Each path below is one point turned by a fixed rotation once a step. After each direction that follows a path, write how fast that rotation turns it, in degrees per step (0 if it stays still).
Each turn is a multiple of 5 degrees from 10 to 175, or 0.
Each row of a path follows its step; steps can be skipped.
Rotation 1:
step 2: [ -2 -29   9 -21   1   4   4   4  16  28  11   0 -13  -5  10   1   1  33
   3  -1  -6  -8  -7   9 -17 -25  -6  -1   2   7   4   9   2  -7  17  22
  13   5  -4 -14   6  20  13 -12 -17]
step 6: [  1  -7  -3 -12  -1  15  17  -5  20  -6 -16   5   2 -22 -13  -7 -26  19
   9  -7  20 -16   0  11  11  -6 -15 -15   3  -2   3  10 -27 -14   2   8
  -8  11   8   0  23  17 -15 -19  -1]
step 12: [ -2   4 -10 -28  -9   0  11  -8  11  -5  13  -1  -2 -17   6 -15 -33  12
   2 -25   2  -9 -19  11  13 -18 -22   1   9  -7   1   1  -4 -19  10  15
  -7  -5  -2   2  18   3 -27  -5   0]
step 19: [ 36 -11  -2 -12 -10 -12   9  -3  21  -5   3  -7 -19  -2  -6 -10   4   7
 -27   3  13 -12  10   1   5 -13  -9   8  -7 -11  -5  15   2  -9  10  24
 -16  17 -12  10  -4  18  -3 -26  -2]
step 25: [ 21  -3  -7 -19 -13 -22 -13 -15  17  -7   1   1 -18  -8  15 -16  -6  29
   2   7 -11  -6 -11 -10  -6  -8  -7 -11 -18  -5  -5  18  -8  -9  -4  24
 -10   8 -13   4  -6  10   2 -30  -6]
step 27: [ -6 -19  -7 -22 -10   3  13   1   4  -2   9  -9   1 -13  -6 -23  -1   1
 -19   7  26 -14  -8  -6  -8 -21 -18   4  -3   9 -10   0   1 -10  22   1
  -8  11 -35   4   2   5  16 -25  11]
step 40: [  5 -16  -1   1 -12   4   6 -16  -1  13  -5  -5  -1 -11   4  -8  16  27
   5 -15  31  13  -2 -11   5  -9  -5 -13 -35   3 -14  16   4 -11   3  -8
   0  -6 -25  17   1  23  -9   2  -4]
step 41: [-11 -23  13  -8 -10   6  -3   6  -5  -5   5   2   1 -15   6  -4 -11  26
   8 -14   9  -4  -9  11   3 -34   2  -9   6  -1  -6   9 -23  -5  38   2
   6  10   5  -5  23  14  14 -12   5]
step 42: [  6 -20   1  -3  -1 -15  10  -5  20  22  -4  -3  -2 -11  18 -16   6  10
 -14  -4   4  -5  -3 -13   7  -2 -12  -2   3  10 -10   3  22  -4  21  23
   4  13  -5 -10  10  28  11   4 -36]
Speeds:
[ 7  2  3 -6  1  5  5  0 -3  3 -2  5 -8  3  1 -8 -2 -1 -1  7  2 -5 -3 -1
 -7 -3 -1 -6  2 -3  2  2 -5  4  2  1  0 -4  2 -1  0 -5  7 -6  5] : 175
[  0   1   1   3   6   4   2   5  -1   2  -2 -10  -2  -2  -5   2   7  -2
  -3   6   5  -2  -1   3   4   0   3  -3  -3  -2   3   0  -4 -10  -4   1
  -4  -2  -6   9   3   2   6   0  -1] : 135
[ 7 -2  4  5  0 -4 -4  2  3 -1  6  4 -4 -2  0  6  7  8  0  0 -1 -3  2  3
 -5 -6  8  3 -3 -4  0  7  0  0  1 -4  5 -2  3  6 -2 -4 -1  3  6] : 120
[-3  0  1 -9 -6  8  0  2  0 -2  2  3  8  1  1  5  8 -1  1 -2 -2  6 -8 -2
  0 -4 -1 -1 -9  5 -2 -1  2 -1  0  1 -3  3  3  4 -1 -5  6  0  5] : 110
[ 2  3  0  1 -1  2  5  3  2  1 -1  4  2  5  0  1 -6  2 -1  5  3  1  9  1
  1  5  1  5 -2  5 -2  6 -3 -1  5  4  1 14  5  2  3  2  8  4  1] : 80
[ 6  1 -5  2 -3  2 -5 -7 -3  7 -4 -2  0  9  4  6  3  1  1  0  5  3 -1  1
 -7 -2  2  1  1  3  4  5  5 -4 -8  5  1  2  1 -4  1  1 -2 -6 -4] : 125
[  5  -1  -1   0  -2  -2  -8  -3  -4  -2   0  -1   6  -2   5   2   1  -5
  -3   2   3 -12  -3   4   6   1  -3   3   5  -1   4  -1   4   0   8  -4
   3   6  -3   0   3  -8   5  -3  -1] : 125
Rotation 2:
step 7: [ 12  -7  18 -15 -14  -9 -16 -15   5 -19  18  -5   0  -2  -1  15   5   1
   2   8   0 -17 -13   8  17 -18  -9 -23   1  15   0 -31   2  19  15  13
  18 -18  10  -5 -26 -11  -7  -3  23]
step 8: [ -5   5  31  -6   3  21   1  19   8  10  -6   6  -5 -12  -4  16 -31 -18
  -7 -13  -4 -31  10  -4   0   2 -18  -9 -24  -4   5  16 -21 -14 -12   9
  -1   2   9  -2 -12   4 -22  14 -14]
step 9: [ 10 -20 -24 -10  10 -11 -12   6   7  -7   7   7   6  -9   1   4   1  24
   6   4   0   0   5 -39  -3  -2 -19  17 -12   4 -34  -9  12 -16  16  17
  -4  11  12   6  12   6 -26   6  -2]
step 10: [-24  -7  13  17  -1  -1   0 -10  19   2   9  -5 -17  21  -2   4  24 -13
  -6  15   0 -26  29 -12   6   7  -8 -19   7  -4 -18   0 -13  16   1  12
  -8  -7  -4  -6  32   4  13 -17  10]
step 15: [ -2 -11 -39  14 -24 -18   6  -1 -11   0   9   4 -20   8 -22  17   2 -18
  13  19  -5  10   1   5   4  -5  -5  -8   3   2   4  -3 -13  15   8  19
   4   1   7  -5  18   0 -27 -11  29]
step 20: [-16 -25  -9  -5   3  -3 -21  11  -1 -15  -2 -22   7   4 -18  17  14 -31
  12  -3   2   1   4 -24 -12  -3   7   2  -1   3   9  -5  32 -12 -14   1
  12   1  -7  -1   7   0   8 -18  34]
step 24: [-18 -13  -2   3 -25   1  -5   9   1  16   5  16  13 -12   7  13 -15 -14
  -3  20   8 -16 -22   8  10   6 -16 -14  -4 -17   4  -8 -23  -6  15   6
 -38 -10   5  -3   1  -9   1   7  28]
step 32: [ 19   6 -10  17 -26 -12   8  -4   6   8  -6   1 -11  10  11 -12   5   7
  13  18 -11   7 -16 -23  22   7 -27  25  -7  14   0  -9 -13 -29  10  -4
 -21 -12   3   4  16  16  -6   2   0]
step 37: [  6   2   5  16 -23  12  22  18  17   1  15  -1 -11  -4   1   7  27 -14
  -4 -10   4 -13  18  -1   7  15  -6   3 -19  -8  -4  23  -2 -32 -23 -11
  -3 -17  -8  -1  18  13  12  -5  20]
Speeds:
[  7   3   0  -1  -3  -7   1   0  -1  -3  -6   4  -3   0   2  -5   2   0
   0  -5  -1  -1   4  -2  -4  -1  -9  -5  -2  -2  -4 -11  -5  -2  -4   0
   3  -2  -5   1  -3   2   9  -4  -3] : 160
[  2  -1 -11  -2  -3   4   0  -2   2   4   3  -3  -3   7   1  -3   4  -1
   2  -6   4   1  -3   6   0   4  -2  -3  -2   0  12   0   3  -3  -3  -6
   2   6  -2   9   0  -1  -1  -3   1] : 20
[  4   0   0  -7   1  -3  -5  -2   1  -5  -2   3  -1  -2  -5  -3  -3  -9
  -1   1  -4  -5   3   0   0   0   4  -5   7  -3   9  -1   7   0  -1  -2
   2  -3   2  -3 -10   2  -4   8  -2] : 80
[ -4   4   6   0   8   0   0  -6   3   1   2   2  -1  -4  -4   4  -6   2
   6  -8  -4   0  -4   1   0  -4   1   4  -3   6   4  -3  -2  -1  -5   5
   2   6  -4   2 -10  -5  -1  -4   1] : 80
[ -6  -7   0   0   0   1  -1  -7  -3  -2  -1   7 -10   0   2  -9  -2   7
   2  -1   8  -4  -4  -2   1   3   6  -2  -1  -3   1   0  -4   2   6   3
   2  -5   1  -1  -3   4   0  -5   4] : 125
